(in the rows, 128 means zero)
Rows swapped in pairs by one turn or mirror: which row each one swaps with:
The rows were stretched afterwards, more along some directions than others.
suv: [127 121 117 141 109 149 127 140 125 140 116 112 143 124 153 111 117 127
 138 140 137]
riluf: [139 118 129 148  86 121 116 126 145 141 148 155  95 139 135 152 131 148
 112 117 144]
nop: [134 146 137 132 153 149 110 143 128 159 143 146 115 122 147 122 135 145
 128 110 166]
ton: [142 138 125 132  98 132 113 139 130 142 154 158  79 104 123 166 175 161
 122 137 146]
Busa: [123 157 156  89 101 136 104 142 140 145 142 166  89 135 139 150 123 164
 120  74 141]
rubor: [135 131 142 154 102 139 116 134 139 133 131 137 121  98 121 121 127 139
 136 131 151]
doli: [144 131 124 148 117 142 129 148 144 131 139 115  78 130 140 136 128 139
 128 120 127]
puril: [125 125 116 135 143 124 119 138 145 134 153 126 112 130 165 158 137 155
 150 128 146]
bir: [126 137 127 117 118 135 122 155 138 124 148 140  63 133 146 157 131 157
 131 103 128]
turol: [129 112 120 143 132 150  96 125 117 135 145 146 131 125 158 144 140 143
 154 120 136]
Fulo: [124 153 136  86 119 148 112 132 135 141 145 131 129 117 160 126 122 139
 127  97 127]
fam: [129 121 117 173 147 158 107 142 113 126 136 127 128 124 163 113 134 128
 121 135 124]
pegum: [129 141 138 138  79 138 118 128 121 160 151 171  97 108 126 131 150 156
 107 127 137]
Garu: [143 129 136 130  75 145  94 125 132 124 146 147 130 116 139 165 131 132
 106 120 134]
pere: [118 145 127 159 116 151 117 150 116 134 142 134 131 142 160 113 137 154
 109 130 116]
tofa: [136 126 107 135 121 141 113 124 119 126 125 138 134 138 140 125 128 145
 113 135 136]
pev: [110 142 146  83 109 136 112 131 138 139 138 138 119 125 146 151 135 156
 153  97 136]
sadum: [142 138 135 130 129 129 139 125 146 148 163 134  95 132 134 132 142 136
 146 108 140]
nivip: [116 136 117 162 126 147 125 126 102 135 130 128 135 122 155  99 117 149
 108 155 113]
gazek: [127 151 118 139  98 148 114 109 130 126 147 134 130 131 165 124 143 140
 128 118 114]
Tume: [127 144 115 125  69 140 107 135 123 140 144 157 102 105 151 147 163 157
 113 133 133]
Fudep: [131 115 158 160 139 146 117 138 126 148 137 148 107 122 125 140 117 152
 112 135 157]
natan: [110 129 151 130  88 136 123 143 124 133 140 154 105 128 123 145 114 166
 140 120 117]
zis: [139 126 118 115 138 144 114 124 126 128 128 127 138 103 145 126 119 133
 136 135 146]
lero: [119 143 145 119 114 158 106 116 120 140 122 140 139 124 162 131 139 126
 144  97 133]
bap: [112 126 128 123  73 117 112 146 136 134 137 162 101  97 136 164 136 178
 123 140 134]
Sesa: [152 121 139 120 125 144 119 132 125 133 128 146  98 113 129 134 104 139
 100 127 151]
kuru: [141 132 138 142 121 157  85  90 121 121 124 158 147 135 167 127 120 143
  96 107 127]
Kek: [111 139 142 133 107 124 133 133 137 158 133 158 107 123 113 121 134 170
 132 130 153]
reb: [158 122 136 141 152 154 103 115 120 131 135 147 107 123 128 120 138 128
 121 114 139]
rovi: [122 158 137 120 125 141 138 162 147 152 161 134  73 136 139 133 139 152
 133 105 145]
Bepa: [110 137 141 103 119 132 111 132 141 142 125 125 128 121 167 123 108 147
 145 107 150]
fiv: [129 132 117 113 129 134 114 157 122 129 145 134  76 114 131 147 151 142
 140 124 145]
zes: [129 121 116 132 115 132  91 133 140 133 146 136 120 137 147 133 112 142
 104 107 125]
vobu: [130 124 102 112 124 153  82 141 121 116 132 149 110 109 175 132 127 150
 118 115 134]
retul: [124 133 144 140 133 133  94 117 148 157 164 162 103 152 148 150 138 157
 120  87 149]
mig: [120 142 113 144  95 127 125 133 135 157 154 137 137 111 145 124 160 143
 139 141 147]
vegit: [131 134 156 139 113 142 108 120 125 131 129 157 127 119 147 141 116 153
 110 129 157]
zasi: [142 149 121 143  79 153 103 135 120 133 144 152 105  99 139 150 168 151
 107 138 130]
Mogum: [132 132 123 114 104 135 116 132 114 104 126 144  97 129 137 151 136 143
 127 126 123]
bog: [146 111 107 109 118 124 101 103 126  99 131 133 103 119 149 148 116 136
 130 115 115]
tusuv: [134 124 139 166 134 163 115 149 118 119 139 152  99 140 151 132 144 147
 114 113 121]
nisu: [124 131 139 143 100 127 118 108 124 123 134 157 132 102 123 138 129 148
 107 147 124]
sidil: [121 136 147 114 100 148 104 130 129 133 131 150 113 137 150 137  94 154
  99 102 120]
Movu: [120 149 141 142  79 152 113 109 107 144 118 156 149 126 139 114 128 146
 102 139 136]
Poza: [130 138 140 147 119 135 129 153 151 148 159 133  76 131 137 144 146 158
 130 113 128]
rad: [126 145 163 151 119 150 134 129 115 144 127 142 117 124 120 133 125 134
 120 135 149]
Rov: [123 159 160 122 121 154 114 130 120 146 143 150  97 149 128 118 124 151
 106  97 117]
lozar: [133 125 130 132 131 141 124 155 135 107 135 139  88 130 143 129  97 157
 114 121 127]
riveb: [120 152 142 143 100 163  94 123 121 146 128 152 115 161 171 131 127 154
 113  95 141]
ver: [147 124 126 157 126 127 140 145 150 131 154 121  87 120 135 137 134 137
 132 134 140]
Dimuk: [149 124 130 142 102 152 106 144 133 134 142 172  82 102 134 143 152 150
 107 117 149]
dafaz: [116 143 132 114 125 123 127 125 132 143 121 116 116 122 132 106  94 145
 125 134 143]
rel: [141 122 135 141 130 137 107 109 145 134 137 119 130 136 148 121 107 119
 131 106 139]
kirap: [115 131 115 130 148 134 120 107 123 138 124 122 128 149 171 120 118 138
 136 124 128]
zigo: [142 114 117 172  94 138 122 123 124 129 123 142  96 109 129 114 115 141
 103 154 135]
Dedib: [132 129 115 153 124 153 115 152 117 130 141 151 100  99 147 134 156 152
 124 140 137]
bezed: [159 103 101 117 123 120  90 135 132 109 139 134  85 115 139 160 137 134
 128 121 148]

ton is swapped with Poza
zasi is swapped with doli
riveb is swapped with rubor
mig is swapped with riluf
zigo is swapped with gazek
Kek is swapped with retul

